[[ -3   5   3 -24   8  17  21   2  12   6]
 [-14  34  -9 -20  10 -12  20   9  11   0]
 [ 21 -26  23  15  18  27  11   6  26  15]
 [ 22  11  29  17  16   6   6   4  19  16]
 [ 24 -16  28   9  26  22  19  14  27  10]
 [-12  21 -16 -15  10  -5  19   2   1  -2]
 [  3  20  -7   8   0  -8   0   5  10   2]
 [-18  -2 -21   6 -19  19  -3   6 -30   7]
 [  7  19  10  -2  17 -16  16  13  23  14]] -3

[[5 5 5 3 4 5 6 5 5 5 4 4 6 4]
 [4 4 3 4 5 5 4 3 5 5 5 5 5 5]
 [5 5 4 7 4 5 3 4 6 5 5 4 5 5]
 [5 5 4 5 3 5 5 5 5 5 6 6 6 5]
 [4 9 6 9 4 5 4 4 6 4 4 5 5 6]
 [5 5 4 3 4 5 3 4 2 5 4 5 5 5]
 [6 5 6 4 5 5 5 5 9 5 5 5 5 6]
 [5 4 4 2 5 4 6 5 3 5 4 4 5 5]] 5

[[111 147  40 117 101  68 139 184 121  90]
 [ 63  75 160 168 172 144 168 155 161  80]
 [ 98 144  75 101  87  82 140 180  98  87]
 [ 86 109 195 121 134 112 115 113 115 116]
 [166 171 132  80  77 138 101 111  69 150]
 [140  75  78  72  97 192  91 143 101  92]
 [126 127 128 127 127 123 126 125 128 128]
 [106 100 113 134 131 118 101  90 106  90]
 [196 181  91  91  86  95  72  81 101 182]
 [120 180 160 161 138  70 163 124 145 164]] 111

[[5 4 4 6 5 5 6 6]
 [3 4 5 6 8 6 5 3]
 [5 6 5 5 5 5 5 5]
 [6 5 6 3 6 4 6 5]
 [4 6 4 6 5 6 6 5]
 [6 6 8 1 4 4 5 5]] 5

[[ 30   6  -6 -30 -18 -33  -9 -22 -10   4 -32  12  24  30]
 [  8  21  -5  27 -14 -20  21 -13 -26  -4 -31 -37 -11   7]
 [-22  13  -7 -20 -15 -19  -1 -12  -3 -17   8  26  25 -23]
 [-17 -31  25 -11  25  -4 -15  25  29  16 -16  14   7   0]
 [-28  -1 -30 -12  11 -11   1 -25 -37   3 -21 -26 -30  17]] 30
---
Input: [ 16  18  39 -30]
Output: 16
Input: [ 21  11  16 -33  -8 -25]
Output: 21
Input: [ 15  25   1  35 -30 -38]
Output: 15
Input: [ 16  -6   0  34 -16]
Output: 16
Input: [ -4  -4 -10 -30  25]
Output: -4
Input: [-14  24 -24 -30 -21  21]
Output: -14
Input: [ 10  -4  12  22 -34 -14]
Output: 10
---
 698  -894  -132  -460   325   787  -428 -> 325

3  5  4  3  7  3  3
5  2  3  3  1  5  3
3  5  5  5  3  4  6
-> 7

71   8  58  42  55  52  33
98  15  60  42  14  72  15
-> 55

150  219  169  195  116  123  108
138  189  125  130  176  158   87
146  174   86   54  165  126  165
-> 116

75   6  62  56  28  57  42 -> 28

4373  7940  2989  5052  2106  7357  5902
7911  5557  6641  6227  6752  5191  3493
-> 2106
---
[-21   9  -7 -35 -21 -19  21]
21
[ 33  -2 -29   2  -1]
-1
[-12  36  10  34 -14]
-14
[ -5  -5  36 -29]
-29
[-20  19 -39  41]
41
[ -8  -4 -11   6  -1  33]
33
[ -9 -11  13  38 -33  14  -4]
-4
[ 20 -38  -1  31 -15 -23  35]
35
[ -6  16  28 -19  35 -28  12]
12
[21 33 12 26 13]
13
---
Input:
6,-7,32,-13,-12,-21
8,-4,37,-14,-8,-28
1,0,0,1,3,-1
Output: -28

Input:
-19,-3,-4,-1,3,8,-16
-13,4,7,16,11,-14,-12
-21,8,30,35,22,-18,-32
Output: -12

Input:
-3,18,10,9,9,8,-2
19,3,23,35,-40,-21,-1
-3,-7,8,11,8,2,19
Output: -1

Input:
16,-16,-31,1,41,10
16,-24,-26,4,35,17
17,-24,-26,4,36,17
Output: 17

Input:
17,-5,-32,13
26,-8,-28,-8
22,-7,-31,7
Output: -8

Input:
22,-12,7,-30,-8,-9
-27,11,-3,31,9,7
3,-4,2,-4,-3,-2
Output: 7
---
-19	-15	-17	-30
-23	-3	13	4
value 13, -30

-6	4	33	-28	-7	-8	-5 value 33, -28

9	-2	11	22	-36 value 22, -36

30	-5	16	18	11	-12 value 30, -12

16	-39	29	18	-25	38 value 38, -39

36	22	-29	27 value 36, -29
---
[[-21 -23   3   6 -30]
 [-20 -22  30 -20  22]] out 30, -30

[-10 -10 -38  21  28] out 28, -38

[-37   5  21 -23 -20] out 21, -37

[-31   0 -24  32] out 32, -31

[[  2 -35   5   0]
 [-24   6   6  -5]
 [  1  13  -2   1]] out 13, -35

[[ -4  10  10  20 -15  14]
 [ -7 -12 -14 -18   8  -7]
 [-12  23 -15 -28  26 -30]] out 26, -30

[ -3  -1   5 -37  14   9] out 14, -37

[-10 -11  -5 -37   4  32 -12] out 32, -37
---
[48 30 93 17 62 44 23] 30

[[ 700  485  860  723  234 -199]
 [-544 -940 -140 -229  739 -152]] -940

[55 43  9 39 95 50] 43

[-230  191 -584  208  639] 191

[[32 71 63 76 25 22]
 [39 47 60 26 83 51]] 47

[2787 8832 2777 1973 1627] 8832

[[  1 -32 -49  -3   6]
 [-34  43  -5  -5  21]] 43

[ 861  969  464 -943] 969

[6 0 0 4 8] 0
---
 -1.7  -17.5   13.3    1.0 value 1.0, -1.7

-11.10   -2.84    8.46   16.73 value 16.73, -11.10

-0.118  -0.083  -0.164   0.021   0.100  -0.093 value -0.093, -0.118

-1.432   0.517  -1.474   1.308   1.215   1.514  -1.313 value -1.313, -1.432

-14.76   -1.07   14.53    3.25  -18.70   -0.62  -14.78
  8.91  -15.25  -14.34   11.04    6.70   -3.25    0.93
value -14.78, 8.91

-15.30    8.51   19.15  -13.51    4.68  -17.24   -5.80 value -5.80, -15.30
---
[[-22   3   3 -20 -13   0 -10]
 [ -9 -21  12  20 -11 -20  13]
 [ -3  13  -3  29  -7   0   6]] ⇒ -3

[[-23 -25  29 -16 -18]
 [ -2  -5  -1  27   8]
 [-15  -1  21  -3  -5]] ⇒ 21

[[-26  25 -13  -7 -35 -17]
 [ 23  10  18  -7  -8 -21]
 [ 23  28  29  -7  11  22]] ⇒ 29

[[ -2 -15   0 -30  -9  -6]
 [  7  12  26  10 -26 -25]
 [-25  -7  -9  38 -10   7]] ⇒ -9

[[ 27 -20  32  -7]
 [ 31 -19  33  -9]
 [ 26 -18  31  -8]] ⇒ 31

[[ -1  26 -39 -21   4 -12 -15]
 [ 28  39 -30 -26  14  13   3]
 [-39   5  -3  -8  -8   3 -11]] ⇒ -3

[[  1   6  12  21   6]
 [  9  -3 -14  -6  -3]
 [  0 -20 -18 -30 -20]] ⇒ -18

[[  0   4  -1 -16]
 [  7  -6  23   9]
 [ -8  -4 -32  -9]] ⇒ -32
---
Input: array([ 0.12,  0.09,  0.08,  0.14, -0.16])
Output: 0.12, -0.16
Input: array([-74.367, -89.818,  98.548, -50.948])
Output: -74.367, -50.948
Input: array([-17.775,  -7.734,  -1.028,  -3.485,   9.847])
Output: -17.775, 9.847
Input: array([ 0.91, -1.14, -0.01,  1.42])
Output: 0.91, 1.42
Input: array([ 162.767,  -81.753,  -19.770, -160.925])
Output: 162.767, -160.925
Input: array([ 0.1,  0.4,  1.0,  0.7,  0.5, -1.6,  0.7])
Output: 0.1, 0.7
---
952	475	-270	-81	-47
564	426	644	301	-834
-> -81

45	158	229	53 -> 229

8631	7431	4681	2674 -> 4681

69	71	44	38
67	79	46	5
-> 44

163	445	150	995	644	784	942
301	492	146	921	639	789	683
-> 784

2648	1451	7358	1692	1811	8775
7376	7985	8045	8826	8051	2722
9120	8280	7408	5974	8293	3776
-> 1811

9713	1239	4920	9112	2507 -> 9112

633	-634	523	-45 -> 523

4352	4279	4334	3742
2325	5519	9738	1610
4105	1628	4049	4501
-> 4334

243	273	229	269	586	677
564	214	897	288	509	716
-> 586
---
357	686	792	488	110	538 -> 792

5647	7396	5888	3779	2392	2578	9569
7463	7289	7233	6327	8126	8328	6884
8314	3605	7618	8034	6443	6400	5614
-> 5888

8425	1839	4818	9731 -> 4818

41	67	78	16
61	46	88	66
10	50	60	17
-> 78

216	156	52	164 -> 52

9733	2578	9839	7647	2776 -> 9839

560	506	782	335
565	215	743	559
-> 782
---
[-17  15 -35   9   5] yields 5
[-13  -4  11  17 -35] yields -35
[ -8 -36  21  11 -12] yields -12
[-11 -39 -13  25  39] yields 39
[ -9  13  25 -35  20] yields 20
[-27  35  12  21   0] yields 0
[ -9 -11 -33  39   4] yields 4
[-22  10 -36 -31  -2] yields -2
